(in the rows, 128 means zero)
The rows of X fall into 4 groups, which share some directions, and each row is roughly a mix of its group's hidden directions.
X, 109 rows:
[[146 163 144 101 117 105 142 115  75 131 103]
 [ 89 135 136  75 118 136 108 160 129 131 160]
 [146 171 134 153 136 129 166 111 135 108  84]
 [ 78 130 179 126 142 113 111 138 135 106 151]
 [161 178 130 139 121 124 162 109 127 154  95]
 [109 117 118 119 140 114  91 121  67  99 122]
 [145 122 114 131 132 121 120 123  75  91 174]
 [ 85 107 185 139 132 141 124 111 156 138 120]
 [108 107 114 127 130 145 113 161 146  90 179]
 [103  80 133 103 126 137 103 153 137 114 171]
 [105 101 149 152 125 139 134  74  90 135 114]
 [146 168 147 114 126 103 135 108  91 141  84]
 [124  82 100 172 128 130 123 110 162 151 128]
 [110 148 150  94 120 133 139 127 138 156  68]
 [121 124 124  96 122 118 106 175 123  94 172]
 [128 120 162 123 160 109 101 157 164  89 126]
 [116 101 132 134 133 118 112 103 113 175  77]
 [107 135 135 123 133 136 123 153 127  71 178]
 [144  97 108 194 135 111 127 116 150 128 133]
 [160 109  66 165 127 119 132 121 142 136 128]
 [ 95 165 177 110 145 110 120 145 134  99 125]
 [161 184 127 141 135 116 127 121 158 145  95]
 [121 150 178 128 137 138 140 116 155 135  76]
 [ 81 114 131 118 135 126 121 115 103 112  70]
 [104 104 108 146 115 106 124  94  71 115 129]
 [120 134 145 157 126 122 144  82  98 144  80]
 [127 119 127 101 103 137  98 127 123 191 151]
 [156 110  98 116 128 133 109 160 161 129 177]
 [ 97  69 119 133 127 137 115 141 148 115 166]
 [132  89 107 155 126 132 135 127 127 106 189]
 [100  73 123 122 126 135 105 147 150 126 169]
 [176 106  84 158 117 137 137 115 129 146 152]
 [130 181 166 153 143 123 154 101 137 107 129]
 [135 162 153 147 147 111 147 126 142 113  70]
 [126 126  88 113 132 116 126 167 138  83 166]
 [153 112 141 139 101 131 110 102  98 185 129]
 [154  95  78 136 112 133 125 128  97 139 164]
 [116 126 135 129 137 107  99 110 103 165  72]
 [118 133 134 162 136 139 161 123 181 113  91]
 [130 147 107  91 126 129 124 182 153 112 161]
 [153 190 153 133 132 124 154 122 141  96 129]
 [ 94  77 113 123 124 141 120 143 113 118 175]
 [ 99  85 117 156 143 108  88 149 138 146 146]
 [151 159 135 148 139 126 147 115 158 156  75]
 [139 150 150 160 143  92 129 140 113  79 153]
 [144 177 148 101 122 129 153 119 112 137  82]
 [116  93 137 123 125 150 158 140 154  84 165]
 [100  88 141 119 133 146 128 152 167  91 151]
 [105  70 112 119 113 132 120 130 119 142 175]
 [138 156 150  69 119 126 108 141 105 156 118]
 [109 118 137 153 135 144 161 129 186 106 104]
 [ 98 107 160 136 158 159 135  93 162 133 112]
 [138  87 105 125 120 129 116 123 137 180  88]
 [159 161 102 146 128 119 134 115 152 182 115]
 [ 98  62 129 140 129 138 126 107 120 158 120]
 [160  98  85 140 110 134 127 132 112 124 178]
 [111 124 125 101 120 127 123 154  89  87 172]
 [132 104 130 158 160 160 155 104 168 104 127]
 [ 98 111 136 140 165 146 148 114 158  79 124]
 [171 149 113 157 132 122 147 114  99  99 165]
 [133 152 136  86 114 120 115 125  97 178 103]
 [172 185 140 129 123 123 158 118 146 123 110]
 [130 165 176 122 136 118 136 116 112  86  97]
 [163  96  75 166 119 126 133 117 123 136 145]
 [152 133 130 157 125 148 172 109 178 136 146]
 [135 109 115 187 145  91 113 137 135 109 150]
 [147 142 104 104 134 140 126 167 182 141 150]
 [121 160 157  71 116 157 146 121 118 131 109]
 [103 161 170 100 132 142 129 131 149 159  95]
 [106  86  92 146 131 132 111 123 167 163 120]
 [169 166 135 116 120 112 142 113 120 149  78]
 [170 171 118 153 121 121 163 104 115 150 118]
 [123 113 119 101 131 152 123 162 149 103 184]
 [127 154 158  89 120 158 147 115 135 145  83]
 [140  89  75 156 122 119 117 130 119 134 165]
 [102  87 142 164 138 153 147 107 162 128 151]
 [ 97 150 186 113 146 111 107 154 120 114 123]
 [166 170 101 103 121 110 104 156 130 136 101]
 [ 77 123 150 116 120 120 111  94  95 154 106]
 [115  87 115 152 125 147 126 106 169 166 106]
 [120 146 139 149 134 135 152 125 180 134  76]
 [155  84  88 172 120 127 127 117 122 142 148]
 [127 115 116  83 109 120 119 154  74 109 143]
 [105 115 156  88 110 134  91 145 110 147 162]
 [165 120 130 177 136 136 149  90 135 143  98]
 [101 134 158  92 136 138 123 168 135  87 152]
 [127  80  82 143 118 129 111 130 117 146 167]
 [126 123 137 145 126 141 145 142 203 145 124]
 [118 146 150  73 130 125 104 137  87 116 104]
 [124 142 117 120 141  93 102 167  96 101 164]
 [ 84 143 179 100 140 139 132 140 126  98 117]
 [119 134 167 168 146 137 151  90 161 127 109]
 [110  93 105 144 130 151 122 148 163 119 178]
 [118 176 127 129 144 105 144 126 169  87 114]
 [171 183 137 116 126 123 149 118  92 117 122]
 [ 87 155 166 104 136 154 157 137 126 100 115]
 [ 86 141 189 131 140 121 129 122 150 103 131]
 [117 124 112  87 114 134 110 168 129 122 180]
 [ 77  85 126 140 144 134  87 140 129 118 141]
 [158 135 111 173 122 122 159  95 104 131  96]
 [177 105  90 167 116 122 135 114 110 128 146]
 [134 173 139 115 127 121 139 113 111 145  68]
 [115 114  92 158 151  89  94 156 148 126 137]
 [154 137 146 128 132 126 122 121 157 133  58]
 [147  89  97 165 115 126 133 114 112 122 174]
 [144 105  87 143 124  97 115 141 106  88 158]
 [132 170 160 106 130 112 126 132  95  83 110]
 [145 144 119 167 151  81 113 154 124  96 137]
 [123 146 162  63 114 141 141 142 128 138 107]]

In each list below, one row fits none of the groups, and each other row fits one group, some only roughly. Which row is it?
    q199: [125 163 122  71 126 123 119 159  93 120 136]
    q113: [101 141 134  98 131 110 110 155 100  99 175]
    q108: [132 105 101 189 134 126 133 121 165 133 151]
    q958: [126  94 125 150 132 141 132 145 178 112 174]
    q870: [113 104  98 187 128 123 144 100 141 145 110]
    q845: [181 107  86 140 112 138 128 108 111 158 133]
    q348: [141 162 159  69 126 131 119 144 103 116 121]
    q884: [111 167 183 101 127 139 149 115 135 104 118]
    q821: [ 98 162 157  80 139 119 109 160 116 119 125]
    q598: [122 164 126  69 128 124 115 160  98 126 127]
    q18: [135 164 168  71 128 133 124 144 120 124 105]

q845
    q149: [114 170 139 103 137 111 103 151  94  88 140]
    q327: [142 112  92 186 130 119 144 109 123 118 160]
    q736: [122 141 160 169 144 115 141 110 174 111  99]
    q363: [128 129  91  98 126 115 106 160  89 119 167]
    q101: [147  88 110 180 123 135 140  99 154 144 121]
    q744: [ 93  93  98 115 137 128  90 150 142 164 128]
    q461: [160 176 149 103 122 136 158 123 108  97 114]
    q249: [124 143  89 120 136  94 116 148 110  88 167]
    q563: [120 161 173  88 128 125 124 123 120 149  88]
    q88: [135 141 126 160 159 109 140 113 166 120  77]
    q593: [160 103  84 113 105 125 131 136 121 178 120]
    q770: [103 138 146 146 137 108 130  90 117 144  70]

q563
    q740: [136 162 179 140 133 130 159 106 144  96 110]
    q190: [133 143 172 146 139 125 147  90 135 128  78]
    q763: [151 101  90 176 128 108 128 124 122 114 164]
    q440: [ 90 126 135  85 121 137 117 157 111 101 167]
    q279: [137 119 123 137 118 102 113  92  78 170 114]
    q462: [131  77 107 172 123 120 118 121 117 134 169]
    q59: [100 145 132  81 137 112  95 168 106 124 143]
    q19: [154 156 155  81 131 132 113 155 115 101 155]
    q266: [124  97  84 131 132 115  97 160 107 136 166]
    q768: [116  86 114 128 114 116 104 125  88 106 171]
    q406: [132  74 106 162 125 139 115 116 143 169 120]
    q674: [ 78  80 120 131 137 122  88 129 118 120 114]
    q71: [136 123  84 155 138 157 173  98 148 127 125]

q279
    q876: [141 176 146  97 138 120 113 131  89 108  96]
    q564: [164 124 142 172 123 120 130  91 115 156  94]
    q516: [130  91  82 120 115 130 116 137 119 180 148]
    q773: [168 157 132 142 127 128 147 110 165 153  88]
    q643: [148  94  81 151 121 118 114 136  99 132 167]
    q342: [ 85  68 103 150 124 128 118 117 125 139 137]
    q443: [104 136 104 109 134 112  75 164 101 117 143]
    q708: [137  87 125 151 119  96  96 110  86 115 146]
    q753: [107 139 178 123 122 143 135 105 141 152  79]
    q652: [106  78  90 121 126 132  92 151 123 148 144]
    q936: [107 170 156  81 124 146 150 118 146 115 108]

q753
    q177: [164 171 121 128 101 105 133 127 100 169 125]
    q639: [130 165 156  74 126 129 128 135  98 119  98]
    q761: [134 104 126 102 107 157 111 142 125 153 185]
    q680: [142 158 121 127 145 122 127 138 154 152  63]
    q619: [ 94  80 126 158 144 142 105 120 161 149 120]
    q43: [140 136  78 115 120 101 109 168 146 124 158]
    q875: [ 80  91 140 105 120 154 112 122 145 164 135]
    q416: [101  95 115 164 139 137 118 112 156 174 144]
    q737: [128 165 135 124 131 128 156 111 110 115  65]
    q695: [158 118 113 146 102  97 103 110  87 162 123]
    q262: [ 96 127 123  70 125 135  99 160 112 146 140]

q177
    q152: [128 129 104 191 136 115 134  97 131 147  99]
    q366: [102 142 139  82 136 145 115 158 172 146 141]
    q788: [107 152 181 126 136 138 147 107 161 119  97]
    q697: [103 175 151 122 142 107 106 133  94  94 136]
    q910: [128 115 106  89 115 134 109 151  80 138 164]
    q830: [ 92  91 100 111 128 127  92 150 125 153 157]
    q508: [122 165 158  94 130 135 142 133 136 121  72]
    q479: [151 184 159 127 128 117 157 108 122 112 102]
    q725: [127 167 122  72 128 122 120 158  95 115 135]
    q23: [157 134 104 137 129 138 140 117 156 157  69]
    q122: [147 151 112  83 119 105  94 160 108 153 136]

q122
    q835: [141 111 135 165 129 142 143  97 168 147  86]
    q256: [ 93  96 138 125 123 125 109 132 108 117 189]
    q229: [153 163 151 139 129 111 151 125 103  77 150]
    q109: [129 101 104 167 122 128 132 127 173 167 152]
    q558: [113  95  97 105 128 131  91 162 114 162 147]
    q338: [ 96  75 105 164 137 121 107 121 121 114 148]
    q690: [142 173 146  96 132 140 144 133 138 131  74]
    q927: [141 150 122 144 118 126 143 120 161 187  95]
    q825: [124  99  83 106 117 132 102 167 120 126 161]
    q390: [115 128 150 104 127 131 120 110 104 169  72]
    q388: [121 106  97 190 129 124 141 109 155 149 124]
    q897: [159 158 108 129 131 152 159 141 176 153 117]
    q858: [142  91 102 145 120 148 127 111 144 178  96]
    q664: [132 143 155 173 140 100 141 121 136  80 150]

q390
    q241: [100 112 181 148 123 150 144  90 153 124 127]
    q506: [ 96 114 191 127 146 125 111 113 122 111 102]
    q961: [103 139 131  94 132 129 124 175 139  86 159]
    q748: [179 134 114 176 129 121 151 110 141 124 100]
    q810: [ 99 104 164 165 147 138 137  89 146 135 107]
    q165: [140 144 100  90 110 116 121 159  85 118 159]
    q630: [102 159 162  81 135 121 112 158 105 113 134]
    q121: [142 166 146  81 128 146 134 122 110 135  83]
    q637: [113 161 160 120 120  92 118 135  93 122  85]
    q714: [100 125 146  78 117 155 108 148 131 151 164]
    q815: [125 160 163  74 127 136 135 141 123 116  92]
    q93: [107 150 130 129 156 154 167 126 172 108 101]
    q347: [147 128 138 155 117 112 120  90 104 173  92]
    q841: [147 173 161  75 127 134 135 141 118 119 111]
    q468: [124 128 111 121 127 105 116 152  94  95 185]

q121
    q478: [131 100 128 122 133 134 106 152 136  97 192]
    q569: [139 148 172 143 142 136 142 115 167  96  93]
    q434: [116  90  79 122 124 140 108 131 148 172 119]
    q123: [138 138 151 161 138 133 160  88 157 153  98]
    q801: [142 104  94 119 114 116 109 157 116 107 181]
    q221: [114 121 123  88 104 153 112 141 122 169 170]
    q966: [140 112  72 116 123 117 105 155  98 136 158]
    q41: [117 146 140  61 128 124 110 151  95 127 128]
    q132: [ 69 112 161 105 123 142 119 126 142 126 161]
    q559: [152  84  98 125 110 149 152 129 155 167 131]
    q957: [126 125 128  85 112 134  99 169 134 140 175]
    q772: [112 128 147 145 145 142 150 134 173  78 104]
    q775: [163 129 122 176 133 123 143 108 153 141  83]
    q459: [185 121  99 162 111 133 140 112 118 158 134]

q41
    q222: [156 179 144 114 135 127 143 128 132 127  74]
    q531: [170 117 102 170 125 149 159  97 131 144 127]
    q354: [103  95 101 185 130 125 133 105 146 144 116]
    q986: [159 112 116 180 124 131 154  92 154 131 110]
    q226: [ 91 135 136  78 133 152 122 158 156 127 156]
    q912: [131 103 123 180 140 138 149 115 174 129 156]
    q474: [128 145 183 131 120 147 162  88 137 110 118]
    q493: [111 129 148  79 116 149 103 155 138 155 163]
    q728: [161 122  72 140 117 124 142 146 121 104 164]
    q183: [163 172 146 129 133 138 170 126 135  88 124]
    q72: [122 106  91 190 129 119 136 104 141 146 124]
    q881: [155 120 125 161 121 125 128  86 121 177 100]
    q296: [135 114 123 140 101  97 113 126  62 112 139]
    q872: [128 138 156 158 155 139 158  98 147 120  82]
    q66: [102 162 152 106 152 143 143 134 169 131  91]

q912
    q37: [105  77 127 161 135 148 136 107 158 156 138]
    q431: [123 181 153  91 141 112 124 156 117 102 116]
    q243: [101 131 157  86 114 133 108 163 103 114 159]
    q719: [108  88  83 141 134 120  97 140 149 162 129]
    q398: [ 86  94 150 133 141 136 109 141 126  79 147]
    q317: [111 142 139  66 124 149 116 148 111 156 108]
    q596: [121  82 128 112 115 143 140 141 137 111 188]
    q766: [103 137 122  69 144 140 108 167 143 128 143]
    q427: [115 106  83 128 122 135 119 151 126 141 187]
    q267: [112 147 145 140 148 136 144 131 160  85  80]
    q102: [159 174 157  87 123 135 152 136 109 111 126]
    q741: [124 113 112 169 132 116 139  75 118 143  90]
    q420: [134 106  90 176 120 116 125 108 127 169 148]
    q614: [123  87 114 159 118 144 170 112 141 110 164]

q766
    q281: [179 116 110 174 119 135 157 101 137 127 121]
    q240: [126  91 117 165 128 140 155 125 157 105 172]
    q30: [125 153 181 104 116 145 154 111 105  97 140]
    q6: [158 105 107 185 127 110 138 112 117 108 156]
    q816: [138 175 147  84 126 142 144 133 126 130  85]
    q173: [ 87 130 136 118 133 127 121 129 147 145  61]
    q126: [168 142 110 161 122 129 150 104 135 165  93]
    q623: [128 106  88 135 125 147 117 157 170 131 170]
    q805: [ 96 145 143  62 125 152 124 138 127 145 114]
    q560: [156 128  96 151 125 108 130 109 122 177  90]
    q851: [147 122 136 170 127  99 124  92  97 137  88]
    q378: [162 134  88  90 108 117 110 157 116 150 109]
    q641: [167 129 132 172 120 139 166  88 139 116 119]

q560
